Rotation paths and how fast each direction turns (degrees each step)
Each turn is a multiple of 5 degrees from 10 to 175, or 0.
Each row of a path follows its step; steps can be skipped.
path 1
step 0: [  5  -1 -11 -12   3 -27   0   2  27 -23  21  13 -10 -29   5  -9 -22   0
 -13   2  -9  -5 -18  34  15  30  17  -3 -16  30  27  14   1 -29]
step 1: [ 27   6   5  36  -8 -10  11 -12  26 -18 -26   5  -7 -17  -6  -5 -22  26
 -34 -12 -17 -35   9   7   1  30   3  -8   7  10  -1  -7   9 -22]
step 2: [ -4 -24  -4  29   0  -8  18 -26  33   2   2 -20  -8 -11  15  21  10  15
  20 -33 -25 -22   0  16   5  -1  -2 -17  32   4   6  -6 -15 -27]
step 3: [ -6  -2 -17 -26   1 -19  -2 -20  32 -10  18  21  -2 -15  20  -9 -16  15
  26   8 -23 -20 -27 -10   9  16  -1 -21  22  13  -3  16 -32 -19]
step 4: [  9   0 -15  -3   1  -7   7 -44  29  -8 -14  27  -7   6  -2 -27 -23  31
  -3  15 -12 -10  31 -27  -5  13  26 -13  20  -4 -11  -2   9  -6]
step 7: [  6  27  16  15 -11 -16   3 -30  12  -5  -2  28 -28 -14 -26   7 -22  45
 -12  17  16   7   9  -8   7  15  14  26  12   8   7  17   4   9]
step 8: [  6  -5  27  32  13  -1   3 -43   5 -16  25   5 -23   1 -18  47  -8   2
  -2 -18  14  -1  10   4   0 -11  18   3  14  -7  26  -8  -4 -15]
step 10: [  3  16  13  -1   4 -21   5 -24  32 -16  -9  21   4  18 -24  -3  13  43
 -26  23 -16  -1 -16   2  39 -20  14  -3   6   8  -2  -6   2  -2]
step 11: [ 18 -20  15 -10  40   8  -5 -33  25 -25  -3  -5 -10  36 -12  20  -3  20
   3  -4   1 -15  13  16  18  -8  -4 -14   0  22  25 -22   0   0]
step 14: [  1 -28  -1  29  10 -24  -6 -20  22 -28  -3  -1 -12  -3   1  27 -18  31
   6  -5   6 -27  14  39 -16  16  -9 -29  -6  -1  13   0   8  14]
step 15: [ -4  -4 -11  18  -5   6 -13  -4  23  -3  17 -15  -1 -17  -2  25 -28   9
   7   0 -34 -20  -9   8 -20  29  19 -18  18  12   7  -5 -47  17]
Directions:
[ -2  -5  -2  -3  -4  -8  -1  -3  -1   2   0  -8 -14   1   5  -7   4  -4
   2   6   7 -15   3  -3  -3   3   7  -4   3  -5  -5   1  -6  13]	35
[ -8  -2 -11   8   1   4  -9   1   5   3  -2  10   4   6   4  -4  -9   3
   8   4   3   7   5   2 -12  -3  -5  -4   4  -5   4   5  -1  10]	40
[ -1  -4   7   0  -4  -3  -6  -4  -3   0   4   6  11   4   5   5   2   1
   1   3 -11  -5  -9  -9   2  -8   2  -9  12  -7  -7  -9  -4  -2]	55
[  0  12 -10 -10   3   1 -10  -4  -2  -2   3  -5  -1  -3  -3  -7  -3   2
  -7   0  -8  -6 -13   3 -12   0   0  11   2  -6   2  -1   1  -2]	120
[ -1  -6   2 -11   9   2  -3  -3  -2   6  -2  10  -5 -10   2   3 -11  -5
   4  -3   1   4   0  -7   4   5   9   7   1   4   7 -11  -3   6]	90
[ -7  -5   2  -6  -9   5  -6  -3   6 -16   3   2  -5   7  11   8  -3  -7
   2  -7   0  -2  -5  -2   0   2  -3   4 -11   0  -2   6   3   0]	125
[-12   4   1   1  -5   0  -1   5   1   1  -2  -1   3   5   0  -9  -4  -1
   3  12   5   6 -12   0  11  15   7  -1  -1  -3   3   2  -7  -9]	115
